In the rows, zero is written as 128.
Each row of Z is roughly a mix of the hidden directions of one of 4 groups.
Z (147 x 11):
[[ 96 116 122 126 133 138  65 144  94 124 124]
 [137 136 118  92 127 151  77 166 124 152 132]
 [153 150 105  99 136 127 114 143 130 145 187]
 [194 156 131 127 132 118 155 130 111 110 136]
 [138 158 128  79 129 158 107 158 149 107 119]
 [141 181  84 128 107 140 145 136 106 114 140]
 [121 138 194 117 163 117 119 135 117 107 122]
 [162 113 128 186 128 114 147 140 159 125 110]
 [ 93 128 134 130 113 157  87 111 158  91 118]
 [133 160 157 103 111  91 123 160 160 136 145]
 [141 111 144 115 112 140 175 160  85 124 110]
 [144 163 123 141 114 143  69 124 155 130 111]
 [118 154 109 130 112 100  83 134 148 158 161]
 [117 156 149 136 183 129 129 162 124 161 125]
 [112 132 159 141 194 113 129 124 123 143 109]
 [128 131 111 143 171  94 104 159 164 109 129]
 [165 131 156 181 142 116 135 103 121 123 103]
 [158 161 139 178 152 114 136 133 145 100 128]
 [123 114 121 129 110 143  99 173  87 140  93]
 [111 125 153 134 115  99 184 120  99 151 117]
 [137 175 108 103 121 143 145 117 122 100  85]
 [163 133 164 116 127 130 156 123 180 146 115]
 [111 119 140 141 146  93 126 131 187 122  97]
 [177 116 126 136 126 127 142 125  77  92 124]
 [121 114 103 146 112 146  99 147 141  73 106]
 [180  80 114 120 138 131  96 143 136 128 134]
 [128 163 119 158  92 100  95  97 131 140 115]
 [151 148 129 129 123 127 178 114 132  97  83]
 [140 151 115 113 142 161 154 137 165  96  94]
 [116 117 118  72 123 105 168 156 137 118 137]
 [104 130 151 118 138  88 149  86  94 147 120]
 [138 123 143 145 128 104  74 116  79 126 135]
 [168 142  99 117 141 101 149 134 163 120 162]
 [176 132 118 120 103 111 152 100 159 145 101]
 [108  64 128 139 117 141 101 113 126 154 118]
 [153  98 149 107 125 151  89 146 153 108 158]
 [110  70 131 123 100 117 157 116 151 104 132]
 [115  77 119 153 136 111 118 155 142  87 138]
 [143 128  86 127 157 171  84 135 136 132 123]
 [150 133 140 149 156 157  83 140 147  99 103]
 [111 103 142 155 119 142 104 117  92 113  80]
 [ 99 176 115 145 139 116 144 118 144 159  93]
 [131  95 108 115  93  96 158 108 125 133 166]
 [ 69 120 139 134 114 148 108 140 127 151  92]
 [105 104 134 146 160 150 144  95 105 133  85]
 [170 133  91 123 103  94 110 105 115 153 122]
 [121 117 153 124 149 134  67 137 155 148 147]
 [148 109 120  75 101  99 149 111 137 102 138]
 [110 144 166 159 142 181 109 131 137 112 129]
 [108  93 127 136  99 146  96  98 119  89 143]
 [ 76 129 116 129  98 103 143 102  93 140 127]
 [125 113 141  96  93  90 146 147 144 167 139]
 [121 147 132 124  95 110 145  80  85 130 109]
 [147 111 173 155 127 154 127 119 174 138 112]
 [131 153 144 144 107 163 105 121  83 141  96]
 [161 151  89 160 154 139 150 158 133 128 110]
 [131 130 122 136 122 153 171 141 121 184 154]
 [172  99 157 105 147 125 114 125 125  84 133]
 [132 120 101 142  99 148 181 145 133  96 112]
 [ 93 125 146 149 154 113 122 166 107 159  97]
 [137 117 127  90  96 144 134 135 108 148 181]
 [133 137  95 168 156 144  86 112 148 116 142]
 [114 175 118 143 141 150 109 151  83 118 113]
 [ 91 137  88 120  86 113 109 127  98 113 139]
 [182 117 114 135 102 152 118 119  96 159 130]
 [ 73 126 122 169 147 118 112 130 136 143  99]
 [180 112 103 153 110 133 111 125  92 120 104]
 [154 145 166 109 115 144 105  88 129  93 116]
 [ 57 114 116 129 123 113 115 136 123 148 145]
 [107 120 134 139 127 159  65 115 140 100 124]
 [105 187 111 119 140 125 170 127 145 134 126]
 [ 75 114 140 151 113 139 135 119 129 122  78]
 [122 136  95  85 121 115 169 141 116  90 131]
 [144 168 130 125 157  90 124 131 171 127 155]
 [ 89 127 115 107 104 132 114 140 159  79 113]
 [163 141 166 130 138 131 149  80 144 139 152]
 [ 79 113 147 120 145  88  93 107 117 127 129]
 [145 161 146  82 138 169 148 116 117 139 111]
 [ 91 119  99 108 124 126 144 135  95  77 131]
 [136 146 145 169 136 104 166 124 169 115 110]
 [110 190 128 134 108 153 142 155 108 119 121]
 [156 159 132 146  89 148 132 148 140 152  89]
 [106 131 115 132 142 109  76 133  84 156 126]
 [147 105 157 114  83 134 136 120 140  82 146]
 [106 143 128 144 147 176 136 103 166 135  98]
 [132 135 133 175 109 156 120 147 160 104  94]
 [160 145  88 152 116 114 141 110 132 161  92]
 [150 124 117 122 150 117 179 155 161  97 125]
 [106 158 120 149  97 149 172 138  94 126 114]
 [ 91 107 142 138 151 101 143 120 141  77 112]
 [162 106 106 110 100  94 151  91 141 121 115]
 [115 134 112 111  79 104 140 152 140 167 153]
 [156 148  97 158 106  80 120 117 109 131 143]
 [148 173 110 141 130 179 119 121 136 115 155]
 [139 100 141  98 149 104 150 144 162 141 167]
 [145 154  98 141 152 113 132 159  92 130 168]
 [116 160 104 114 120  95  77 114 100 129 136]
 [ 78 140 121  76 149 147 133 140 131 112 124]
 [ 87 175 121 136 143 112 114 137 145  94 108]
 [110 100 102 163 120 122 168 168 134 139 141]
 [109 132 131 111 173 130 104 128 107 181 116]
 [121 124 148  98 179 140 103  97 104 109 121]
 [116 139 135 192 146 144 122 119 145 117  94]
 [141 117 144 151  83  90 125 159 146 151 145]
 [131  91 106 110 117 133 177  94 125 101 126]
 [170 112 117 125  92 120 158 110 171 139 127]
 [112 120 124 159 132  97 113 159  72 132 121]
 [127  91 117 117 104 102 114  98 144 108 173]
 [109 143 158 135 121 138 108 187  96 128 133]
 [100  91 144 177 157 117 125 139 132 155 133]
 [160 125 111 127 105 156 143 109  73 122 149]
 [114 135 135 122 160 147 108  88 141  76 124]
 [103 138 115 151 103 163  98 103  89 131 109]
 [177 132 130 115  90 122 102  85 130 121 129]
 [ 70 109 141 131 127 135  92 148 123 134  96]
 [124 154 120 152 159 168 142 143 163 160 139]
 [ 99 161  97 132 105 157 109 142  86 124 120]
 [174 150 110 147 102  88 136 107 105 125 136]
 [105 149  92 146 102 135 147 115  83 126 100]
 [169 106 150 150 117 123 136 137 123 136  72]
 [113 124 122 154 107 131 100 149  88 177 137]
 [ 73 104 144 110 146 126 156 139 160 114 117]
 [ 90 161 153 104 139 121 133 175 148 139 121]
 [165 140 144 124 105 128 138  87 105  97  95]
 [119  82 108  98 115 126 140  85 136 104 147]
 [109 151 187 149 151 103 125 117 141 114 110]
 [144  99 128 133 108 173 178 148 124 131 143]
 [140 138 135  70 106 123 142 131 150 130 171]
 [133 158 112 115 145 128  82 141  93 107 161]
 [ 93 128 115 115 158 110 139  74 156 124 139]
 [124 124 156 164 131 153 126 171 148 159 155]
 [127  85 143 130 158  95 125 107 172 118 141]
 [117 119 129 118 125 109  88 118  84 159 166]
 [158 106 151 159 102 136 149 104 170 133 113]
 [112 108 134  80 123 165 112 130  96  96 129]
 [150 129 137 142  96 130 107 154 148 185 133]
 [188 134 118 134 151 131 132 126  95  98 110]
 [153  97 132 103 137 125 136 104 164  79 127]
 [110  97 161 127 167 138 159 141 164 119 114]
 [156 110  90 114 125 129  90 144 129 160 163]
 [133 140 103 110 105 138 189 150 107 122 143]
 [100 150 128  92 167 162 121 106 128 111 103]
 [142 112 165 108 158 108 140 118 167 143 163]
 [ 98 132  80  88 148 138 152 127 140 116 152]
 [122 151 110 162  88 129 138 132  89 116 162]
 [ 97 132 101 153 141 138 142 182 123 156 138]
 [129 157 104 127 117 138 114 167  78 106 109]]
Here is one row of each group, with its name. Which group are the others in?
[138 101  82 143  85 154 113 149 127 143 137] | <129>
[164 137 126 125  86 150  98  88 136 110 138] | <125>
[ 86 141 147 140 131 130  99 152 116 116  77] | <134>
[138 120  97 180 145 137 124 153 127  99  97] | <36>

[ 98 125 156 148 152 127 149 124 156 180 125] | <36>
[101  94 124 116 149 120  70 150 119 126 141] | <134>
[159 147 111 113 157 154 177 157 139 131 126] | <36>
[118 144 113 141 119 110 159 147 106 189 132] | <129>
[117 137 123 104 103 162 172 129 100 148 160] | <134>
[111 123 112 107  92 140  87 120 109 109 170] | <129>
[118  84 141 114 101  98 146 100  98 129 153] | <129>
[ 92 117 125 118 167 123 154 171 129 134 160] | <125>
[141 149 155  98  91 147 150 152 154 126  98] | <125>
[ 91 110 153 139 153 106 131  97 158  94 123] | <134>
[142 132 141 165 117 131  85 148 120 176 137] | <125>
[ 99 121 120 129 109 175 140 150 131 174 148] | <36>
[140 139 102 116  93 105 164 125 131  79 121] | <36>
[ 98 123 120 164  92 100  93 111 122 152 142] | <36>
